In the data rows, the value 128 means zero.
Here are some points, each followed by its number:
{161, 106, 91, 122, 97, 119, 81, 127, 134, 114, 110, 143, 92, 112, 116, 127, 138, 141, 119, 116, 114, 88, 133,
 141, 164} 0
{99, 136, 141, 147, 98, 139, 87, 133, 151, 116, 103, 125, 119, 120, 115, 126, 114, 135, 138, 107, 124, 122, 126,
 125, 132} 1
{152, 140, 177, 102, 198, 128, 166, 98, 116, 106, 131, 96, 140, 148, 142, 152, 105, 153, 128, 133, 142, 158, 127,
 130, 103} 2
{179, 88, 129, 138, 124, 40, 149, 125, 174, 100, 102, 29, 196, 141, 183, 73, 117, 75, 172, 223, 216, 161, 162,
 70, 89} 3
{129, 134, 191, 118, 179, 186, 199, 156, 88, 113, 89, 207, 88, 136, 89, 166, 84, 118, 139, 27, 102, 108, 106,
 69, 176} 4
{100, 138, 205, 242, 108, 255, 198, 170, 156, 123, 101, 150, 119, 99, 77, 221, 73, 178, 112, 63, 70, 123, 93,
 151, 89} 5
{131, 144, 125, 114, 151, 123, 118, 135, 142, 161, 138, 102, 156, 154, 160, 113, 141, 96, 130, 174, 158, 145, 147,
 97, 130} 6
{22, 140, 214, 132, 26, 255, 55, 114, 8, 249, 132, 164, 126, 200, 150, 142, 202, 87, 56, 175, 141, 136, 168,
 92, 192} 7
{146, 95, 141, 84, 148, 114, 145, 115, 92, 145, 108, 85, 157, 166, 156, 92, 130, 96, 144, 170, 197, 154, 145,
 84, 131} 8
{102, 170, 159, 161, 114, 177, 131, 89, 145, 166, 186, 114, 138, 155, 143, 185, 109, 175, 69, 165, 79, 143, 134,
 184, 98} 9
{65, 119, 123, 182, 94, 182, 106, 171, 113, 121, 114, 138, 104, 132, 114, 156, 131, 137, 120, 105, 89, 101, 148,
 136, 156} 10
{134, 133, 158, 124, 146, 143, 168, 135, 107, 121, 109, 169, 107, 131, 113, 146, 110, 123, 130, 74, 110, 118, 121,
 100, 151} 11
{130, 143, 155, 139, 127, 169, 144, 164, 120, 103, 93, 146, 112, 126, 98, 127, 98, 126, 145, 86, 127, 121, 111,
 108, 150} 12
{150, 99, 122, 122, 124, 97, 141, 126, 130, 114, 109, 93, 150, 134, 142, 98, 122, 109, 151, 155, 168, 137, 134,
 103, 117} 13
{118, 106, 68, 123, 80, 96, 50, 146, 124, 133, 111, 122, 121, 100, 95, 120, 103, 102, 153, 101, 113, 88, 105,
 131, 141} 14
{147, 102, 113, 117, 119, 98, 120, 125, 129, 117, 114, 106, 138, 127, 131, 104, 121, 111, 145, 144, 151, 123, 128,
 113, 125} 15
{100, 147, 176, 78, 154, 191, 112, 120, 72, 210, 140, 116, 146, 187, 164, 121, 158, 91, 102, 181, 177, 159, 156,
 85, 154} 16
{141, 152, 115, 114, 163, 112, 117, 136, 149, 158, 141, 102, 153, 149, 157, 117, 140, 99, 127, 168, 154, 143, 142,
 102, 131} 17
Which two points above are nearest to each new point? Their numbers follow each, smallest number first.
{76, 199, 197, 184, 153, 214, 174, 130, 128, 146, 179, 120, 134, 168, 128, 204, 106, 164, 88, 130, 66, 141, 143,
 155, 101} 5 9
{145, 89, 90, 134, 84, 132, 74, 139, 124, 109, 98, 137, 98, 112, 116, 129, 147, 140, 127, 104, 113, 83, 141,
 137, 171} 0 14
{135, 123, 217, 125, 185, 202, 237, 166, 69, 84, 64, 247, 62, 126, 59, 184, 57, 125, 149, 0, 82, 93, 88,
 54, 194} 4 11
{66, 204, 198, 189, 158, 230, 170, 98, 149, 156, 231, 83, 160, 187, 139, 226, 103, 192, 63, 180, 61, 164, 143,
 190, 59} 2 9
{69, 98, 106, 179, 83, 166, 83, 191, 101, 106, 70, 150, 88, 113, 112, 137, 147, 123, 143, 79, 100, 80, 155,
 115, 188} 1 10
{73, 154, 164, 97, 115, 203, 66, 118, 93, 232, 145, 135, 135, 170, 160, 122, 170, 93, 88, 178, 150, 143, 159,
 94, 166} 6 16
{158, 109, 88, 110, 105, 106, 73, 117, 132, 120, 122, 146, 92, 112, 109, 118, 125, 125, 121, 118, 111, 83, 114,
 142, 151} 0 14
{177, 102, 79, 114, 92, 110, 66, 120, 135, 112, 115, 154, 78, 109, 110, 120, 136, 138, 115, 115, 108, 72, 122,
 148, 166} 0 14
{122, 143, 161, 142, 126, 169, 136, 156, 128, 108, 101, 143, 114, 123, 104, 138, 106, 132, 139, 94, 120, 121, 121,
 111, 137} 11 12
